These are runs of 6 systems, one row a step. Runs of the same system follow the same rule from any start.
seq 1, Tebi (10 x 20):
-15 9 15 37 13 -19 -1 19 2 8 -6 24 19 -14 31 -34 20 22 5 -57
-6 -13 42 30 15 -23 33 -6 -26 20 -3 -14 27 2 5 10 -24 -30 8 -28
3 -35 13 -29 10 -34 2 3 -20 -18 -5 9 8 -4 43 9 -37 22 27 -6
-19 1 16 -5 16 18 16 25 -10 -23 -14 -29 15 -6 1 33 24 7 45 12
7 -10 4 -38 5 6 -3 -9 -4 -6 -3 -11 -5 37 -14 33 -27 -31 -10 36
13 -6 -41 -24 -2 21 -24 18 24 -20 -21 9 -24 -13 13 3 15 19 5 15
-15 41 2 18 14 34 8 -4 21 16 2 -9 -11 4 -34 15 23 -15 -17 5
14 -14 -12 -15 -17 0 -9 -9 13 28 9 19 -25 1 2 -23 -39 -17 -39 -6
-6 12 -12 26 -1 1 8 -2 9 -5 2 8 -13 -46 4 -24 25 42 12 -19
-24 12 47 13 -6 -1 20 -14 -8 24 24 -12 22 15 -25 -13 -12 -20 -12 -3
seq 2, sorif, 10 rows:
12 -14 9 61 -6 -56 19 -44 -23 4 6 -3 39 -36 0 -15 -4 21 13 -20
5 28 -7 -20 -27 -12 -32 6 -17 44 62 20 17 23 -16 -26 -15 -6 -19 3
-23 -11 -8 -6 3 -38 -11 13 -7 -52 3 31 10 -33 -10 -40 50 8 11 4
-14 31 32 13 22 16 6 19 -27 25 2 11 39 50 7 3 22 -18 30 -4
-8 3 -21 -18 1 18 -25 -4 31 -18 -21 12 -3 6 -33 -3 27 -31 -24 43
7 11 -14 13 38 -2 0 5 -11 -15 -25 -11 19 -16 18 52 17 19 43 -3
-2 6 2 -13 -15 38 11 22 -3 34 15 -35 -15 6 -30 22 -15 -40 -7 9
-11 -7 1 -30 18 -5 9 -21 21 -43 -7 4 -36 -26 4 20 -13 31 -9 13
8 -7 9 14 -3 26 17 37 -5 29 -15 -14 -6 3 38 1 -13 9 20 -41
-5 -25 22 3 -21 0 17 -38 18 4 -1 -10 -11 4 -24 -18 -31 -20 -39 16
seq 3, Tebi (10 x 20):
12 34 -33 5 9 37 25 27 -16 14 16 4 -56 -3 -1 4 26 7 16 -20
-30 8 16 -19 16 -13 13 7 5 -1 25 20 -23 -11 -35 -12 -1 -46 -39 -13
-3 -40 5 10 -14 -2 14 -18 25 -17 -32 14 -23 -20 14 -47 -9 13 -14 -4
-17 21 20 25 11 1 2 -30 10 18 -5 0 42 -31 -9 -3 7 21 20 15
13 -13 17 -7 -33 -2 -5 -1 -5 21 20 -33 18 22 4 8 -40 6 -12 -2
21 0 -31 -5 -9 -6 0 8 -33 -11 16 9 -9 -8 10 -5 18 27 37 7
-23 19 19 -4 5 -7 0 21 -8 -22 14 -11 15 23 -26 9 32 -21 -12 -6
23 -34 -16 -2 -7 -7 -3 -8 -1 -5 -25 18 -9 27 14 -17 -10 -27 -15 7
-6 22 -15 15 26 -3 -20 1 21 -8 -20 16 15 -24 12 8 26 24 9 -12
-4 7 28 10 1 20 14 4 2 34 -1 -24 4 27 -3 14 -20 -21 -14 -16
seq 4, Pese (10 x 20):
-11 61 33 32 18 30 -18 -37 31 47 -4 -15 41 51 -34 32 -1 -17 -40 15
43 -22 -28 40 -7 -35 9 -31 -10 26 0 28 -28 19 -7 -29 -21 -56 -59 -35
-19 30 5 26 17 -54 -19 5 -9 29 38 16 45 -67 1 -3 -4 20 7 -50
-21 -26 63 -15 -17 16 46 -3 -32 35 15 9 2 22 20 -48 -43 -8 30 6
1 -53 -13 -28 2 -52 -17 2 1 -73 -24 25 -8 -20 35 -20 0 27 0 -9
-11 14 12 2 -4 40 -24 29 7 18 -24 -28 61 -3 19 19 21 30 63 27
26 -32 -14 -39 -12 12 20 -12 -24 -17 -3 -7 -31 50 -20 19 -20 -50 -3 54
15 34 -56 8 21 -16 -35 36 6 -30 4 4 -17 -9 10 35 48 20 -11 -42
-30 32 34 15 13 59 39 5 2 53 3 -22 8 -14 -39 9 6 -38 19 16
14 -16 4 -17 15 -33 18 -38 7 -33 4 22 -59 34 4 3 -37 -8 -62 -21
seq 5, Pese:
14 -42 -17 18 -16 -21 16 8 8 -56 -27 -16 -49 10 -2 -7 15 -17 -46 -35
-19 55 0 26 34 13 -22 -21 28 26 -5 13 43 -40 -7 17 25 34 18 11
13 -31 26 -12 -31 18 20 -9 -4 34 8 -19 -17 48 -9 -14 -55 -47 -33 8
22 -1 -44 25 7 -61 -14 -10 -10 -41 8 23 -11 -35 9 -4 27 32 -8 -32
-36 27 39 -5 -9 45 -5 29 10 61 13 -12 43 -17 -6 -16 -5 0 34 13
17 -51 15 -19 -17 -32 32 -30 -25 -50 2 2 -38 46 -2 -11 -23 -20 -27 11
1 28 -38 16 21 -7 -51 31 25 -6 -20 24 26 -35 29 -1 47 42 16 -28
-16 -8 47 -6 -13 40 30 -3 -15 38 4 -42 30 18 -33 17 -26 -48 23 43
35 -11 -41 -18 15 -45 -5 -17 -16 -51 7 39 -56 37 22 3 -3 8 -35 -18
-26 30 -7 31 7 28 -21 51 25 37 -14 -20 41 -68 -1 4 38 7 32 -29
seq 6, gukov, 10 rows:
1 40 -7 31 23 65 24 -12 41 1 -31 -30 -43 8 -16 40 24 14 -17 -6
-8 -12 14 -44 9 -32 -30 -24 23 30 16 31 15 -10 -8 -5 -68 -33 -47 18
48 -30 -44 27 -43 -10 -4 9 -5 -31 -4 -34 -34 1 22 0 7 44 -10 -33
-16 72 3 18 20 19 7 -23 -1 55 47 6 10 -24 -43 15 6 1 7 12
-13 -55 38 -27 -34 -34 9 1 -12 -16 12 24 0 5 28 -67 -36 8 -7 -8
24 16 -41 42 14 16 13 -20 -6 -30 -26 -13 -9 -17 5 26 52 48 45 14
-43 27 63 -8 3 3 -13 -12 14 35 19 -2 58 26 -35 -8 -11 -34 -22 21
36 -81 -19 -17 -26 -23 22 11 -34 -35 -28 -5 -27 14 33 -16 -22 -16 21 3
-1 68 -34 35 34 10 -24 13 3 -1 0 -6 22 -6 -28 44 70 7 11 -7
-36 -22 69 -28 -5 10 24 10 3 36 9 11 -2 29 -2 -34 -54 -55 -32 -12
seq 7, sorif (10 x 20):
5 -16 -23 -53 -28 -17 -20 55 -27 52 54 28 -11 -37 14 -34 -47 -26 6 -25
-50 -22 69 1 -23 -34 20 -6 -4 -64 17 -12 23 3 -12 -44 22 31 -7 -6
17 10 -3 -16 11 22 -14 0 -14 24 -17 58 5 72 45 -36 5 2 23 17
2 -31 -12 37 -7 -29 -27 5 17 -28 -43 -15 39 2 -21 2 39 -46 -30 -5
29 42 -21 15 10 6 1 -35 -28 13 23 -9 12 26 -16 41 11 22 27 35
-2 1 -39 -31 11 -9 -12 46 -1 -3 15 6 -26 -34 -20 15 12 -41 -16 -18
-33 24 41 14 17 15 38 -7 -3 -18 11 -22 -5 -9 -10 14 17 29 18 -10
-6 6 -2 -28 13 39 -3 11 23 36 -16 29 -27 6 16 -12 -23 -16 -7 6
-11 -28 16 19 -1 -9 -5 -6 31 -20 -36 -24 22 -29 8 8 -3 16 -5 -8
21 -3 2 -4 -17 18 5 -12 -17 38 11 -12 7 16 10 5 -36 8 19 18
seq 8, tober:
13 46 0 46 -8 15 -5 -13 2 73 31 -40 34 -19 -20 36 -22 7 -3 -22
15 -45 2 -36 -26 -43 -21 36 -38 12 23 12 20 36 21 -21 -36 -44 -10 -19
-9 -9 -26 9 -1 -16 42 5 -28 -18 27 3 -38 -84 -20 -17 22 8 30 -12
-39 19 38 -31 -4 24 -24 11 9 16 5 -15 65 5 -19 7 6 -1 36 52
20 -56 -15 22 2 -33 -3 -16 -2 -46 -58 33 6 18 25 -35 22 -22 -6 6
1 58 -32 29 32 20 -5 1 13 4 3 -11 -5 -39 2 45 34 54 27 -16
7 -17 26 -33 -8 38 -14 33 -1 27 -23 -23 20 77 18 23 -29 -40 1 17
7 -17 -23 4 34 -41 35 -15 -11 -46 -5 40 -67 -20 6 -5 3 -13 -27 -34
-38 59 25 -8 -3 61 1 13 31 43 28 -21 -1 -26 -16 5 1 47 14 4
15 -59 23 -11 -17 -17 -7 -28 2 12 -31 11 24 53 7 -21 -47 -59 -35 26
seq 9, tober:
7 -5 12 35 -28 9 20 -4 5 17 11 -58 4 -14 -19 17 -13 -1 -14 -20
0 10 12 -10 0 -34 -4 0 -37 8 37 23 21 33 -5 -13 -5 -22 -5 -5
-8 -19 -13 14 -24 -4 5 28 3 -7 2 -10 -8 -47 -11 -27 24 -5 0 -21
-15 12 26 2 17 -6 4 -8 -17 17 4 -5 46 -5 -5 15 -4 -5 33 18
7 -23 -24 -8 -4 -10 -24 22 2 -12 -24 24 4 6 16 -28 20 -17 2 0
-2 7 -2 14 22 9 15 -4 2 -6 -15 -17 -1 -34 6 32 5 24 28 -6
0 9 3 -31 9 22 -15 15 -1 11 -9 11 7 42 12 8 -5 -14 9 19
3 -22 -9 5 8 -7 16 -5 13 -30 -24 4 -36 -14 7 1 -1 -3 -18 -18
-11 40 14 -5 11 25 5 -12 9 22 19 -2 -5 3 -3 13 -5 28 5 5
10 -28 3 -8 -20 1 -9 -3 12 6 -13 -2 -4 26 1 -16 -20 -28 -30 3
seq 10, gukov:
-48 -15 39 -24 22 -48 -12 25 -9 -47 -3 17 49 -18 -7 -13 28 -20 11 -1
18 -8 8 16 9 48 24 8 -4 -13 -51 -13 -19 70 28 14 18 -4 19 3
-14 -1 -14 -16 34 -14 -24 13 17 13 -22 6 28 -36 -24 30 -5 -61 -10 13
14 -15 9 -16 -11 -4 -6 36 -5 -14 2 -18 -22 54 29 17 -20 -1 -33 -46
14 20 -49 4 18 28 -1 9 11 41 -5 15 -29 -43 -7 10 2 -17 8 -2
-31 10 35 -26 1 -23 -12 13 19 -9 29 3 -1 -8 7 -5 -24 26 -36 -36
27 -8 -27 4 -15 37 12 -20 9 14 -18 7 -35 -4 20 -16 -14 33 18 16
-22 19 5 -3 -3 -23 -20 -16 18 -10 23 -11 30 -38 -30 6 7 18 -12 13
14 -16 19 -3 -32 12 20 -14 -17 1 13 -6 -13 49 6 -22 -19 14 -2 14
6 -3 -32 12 5 -17 0 -12 -11 -11 0 9 9 -38 -24 -4 32 -9 22 22
seq 11, rudo:
-8 3 34 37 49 37 47 0 7 34 -54 5 -8 10 37 18 -13 -15 19 -34
2 -30 31 3 17 4 -10 -20 40 10 -53 6 15 2 60 4 -53 32 -8 -15
6 -16 16 -10 -21 16 5 -25 8 13 1 -29 13 -30 24 7 -48 63 34 22
-5 -15 9 -67 -20 12 5 -6 1 -10 29 -3 -32 2 -2 -1 -48 17 2 39
-7 -2 -14 -18 -23 -8 1 -18 10 -45 24 10 -38 -16 -23 -30 21 35 -17 21
-17 24 -4 5 -14 20 11 -10 6 14 25 3 -14 -13 -55 -24 25 -22 -17 23
15 -1 -11 19 -10 -27 -10 -17 -1 3 8 13 0 29 -23 -15 6 -38 -47 -10
16 16 -33 36 3 -26 -18 4 -7 23 9 5 24 -28 -6 3 18 -9 -1 -25
-8 -2 21 0 12 -17 8 28 -29 24 12 -10 23 5 3 18 -12 -38 8 -26
10 -24 -5 2 20 -25 2 11 -21 -20 -21 25 4 10 36 -3 3 -2 21 -20
seq 12, rudo:
-8 -20 32 -12 5 -43 26 10 -43 -41 20 -19 4 26 2 19 -5 -10 4 -22
0 5 -28 -6 21 19 3 19 -7 2 -23 47 -18 -16 24 -31 33 6 37 4
-38 -9 44 2 0 9 -3 11 29 -16 -24 -30 35 0 -15 10 12 -12 -11 5
37 -2 -12 18 -7 14 7 -32 -17 14 -10 10 -3 54 17 -5 -4 11 16 24
-1 5 -28 -21 1 6 -40 23 36 -1 -8 -13 2 -27 2 29 -5 10 -16 -4
-5 14 30 13 -3 4 37 -11 -25 -2 29 -29 -12 20 -11 16 -4 16 7 -12
10 -8 -25 -21 16 10 1 3 13 7 -16 38 -44 -8 14 -17 -12 -16 -11 -3
-27 5 28 22 -3 -19 -2 -14 21 -16 2 -17 24 -33 -14 -4 8 24 -14 -13
15 -5 1 2 -15 20 20 -13 -22 42 12 9 -6 20 -1 -19 -21 -24 16 17
6 -17 -24 -21 3 -38 -36 3 15 -28 -7 13 9 -13 4 7 -5 1 -25 -4

Which system made each run below?
seq 13:
5 -4 26 4 -22 37 7 18 1 47 0 -28 14 19 24 1 -34 14 15 -12
16 -34 -25 -12 -7 -25 15 -25 -15 -34 2 12 -30 -22 -11 -13 -3 -1 4 22
 : Pese
seq 14, 2 rows:
15 0 -14 40 -8 -37 -15 -50 22 8 -1 -17 20 -29 -26 13 -20 5 -41 -6
20 9 -2 1 -32 -12 -19 17 -27 19 41 -7 23 28 20 -15 -7 35 16 -15
 : tober
seq 15 (2 x 20):
18 13 6 35 -26 -24 -56 -48 9 28 1 -17 95 42 -26 3 -2 -3 -21 37
61 -2 -47 22 -38 -11 -45 22 -19 17 11 -11 19 45 46 -1 -3 43 3 -33
 : Tebi
seq 16, 2 rows:
-5 -11 -2 -7 -6 43 -15 16 31 -2 -44 6 6 -8 33 -21 15 35 33 22
27 -7 -18 4 31 1 -1 -40 7 -7 -39 1 -1 15 8 45 -16 -12 3 27
 : tober
seq 17:
28 -4 -44 17 -27 -1 -26 31 -26 -30 -8 -4 20 17 18 -13 62 36 48 8
2 -1 11 6 22 -17 32 3 -45 6 9 -1 8 34 -37 24 7 -85 -2 5
 : sorif
seq 18:
9 4 47 76 -9 10 12 -47 18 28 -29 -46 50 22 16 16 -17 40 -1 -20
41 -19 -56 -29 -33 -5 -31 -27 5 43 20 25 -14 -20 -13 -23 -48 -19 -19 43
 : sorif
seq 19 (2 x 20):
-16 36 -4 -15 8 51 14 3 8 9 6 35 -47 31 -21 -32 35 -16 -9 23
-23 -16 37 15 9 -9 -5 -19 54 -9 -33 -20 11 -14 -3 13 -25 -4 -53 -19
 : tober
seq 20 (2 x 20):
-4 -11 26 -27 15 24 18 25 -23 2 -11 -63 25 6 4 81 -29 -12 49 21
38 -2 -53 -30 22 28 22 -3 -14 -20 -12 25 -81 24 20 24 -4 1 11 14
 : Pese
seq 21 (2 x 20):
-11 38 11 -8 37 -3 -12 -33 14 -22 -7 9 18 9 1 35 12 40 7 24
7 -5 -34 -3 -4 35 -9 50 2 32 -19 -8 -4 -22 6 3 10 -28 28 -2
 : sorif
seq 22, 2 rows:
13 -28 -19 13 -19 -56 -1 43 -74 13 25 31 40 -23 21 -50 23 -22 56 -26
-19 -9 -27 -8 10 3 -2 49 -18 0 -13 -19 36 -84 -22 24 35 -30 68 21
 : tober
seq 23:
-2 -10 -4 -11 -12 -7 -26 5 37 -48 -12 -6 -19 10 9 -2 8 31 -43 -15
16 20 -16 13 1 30 10 -38 17 28 2 -8 -26 1 -23 17 -17 -3 -18 21
 : gukov
seq 24, 2 rows:
-19 11 25 -8 48 12 3 15 24 3 -38 2 -2 17 14 41 -11 -31 -18 -20
20 -25 -21 -19 5 3 -27 23 25 18 -31 2 -9 -1 28 16 -37 -21 -22 -18
 : gukov
seq 25 (2 x 20):
25 -31 -13 25 -30 7 -7 -1 16 -11 -28 -34 6 -7 20 2 -5 33 1 -8
-4 24 7 -30 22 18 5 -13 0 14 16 -7 -5 -4 -4 40 -30 9 17 23
 : rudo
seq 26:
31 2 18 18 -29 -20 11 -23 -24 31 42 -25 -1 54 9 6 -53 16 -30 -31
3 -15 -39 16 -12 -25 1 4 -11 5 10 47 -13 -65 1 -63 24 2 17 -11
 : Pese
seq 27, 2 rows:
18 -17 -9 -49 6 -42 30 -18 -58 -21 51 67 -58 18 35 -37 -36 22 20 -2
-17 -6 31 36 -18 -25 -12 54 5 -21 -6 4 12 43 20 -48 40 -10 -45 -84
 : sorif
seq 28 (2 x 20):
7 -17 -12 25 22 -15 8 -20 16 -10 -36 24 -18 -25 24 -8 -7 8 -12 -27
-6 1 14 -1 -1 7 -11 -7 15 35 -2 -18 32 -33 12 12 -37 17 13 3
 : Pese
seq 29:
21 21 -47 -4 20 63 -10 8 34 30 -34 -2 -46 3 3 33 0 -14 -9 8
-7 42 -20 -14 22 26 -1 1 33 32 20 16 -51 -32 -20 11 -17 -7 -40 -21
 : Tebi
seq 30 (2 x 20):
-22 -19 0 -24 5 29 -17 42 30 8 -38 25 -6 -13 17 -33 7 -30 3 1
-3 -7 10 10 40 -3 20 -38 12 3 -34 17 -1 -32 23 17 -25 15 18 5
 : tober
seq 31:
-14 -3 23 10 14 2 33 -14 -40 31 2 22 30 1 -24 -19 8 -59 39 32
-5 -37 13 -1 14 -41 -1 31 -25 -57 -28 8 23 21 30 -4 28 -9 21 -24
 : gukov
seq 32:
-12 -10 -20 16 -41 11 9 -2 -10 -3 9 -1 11 -43 -50 -55 50 -19 22 47
6 5 14 19 -28 -35 -27 -52 20 -27 16 -6 26 37 -29 -15 3 24 -56 12
 : Tebi
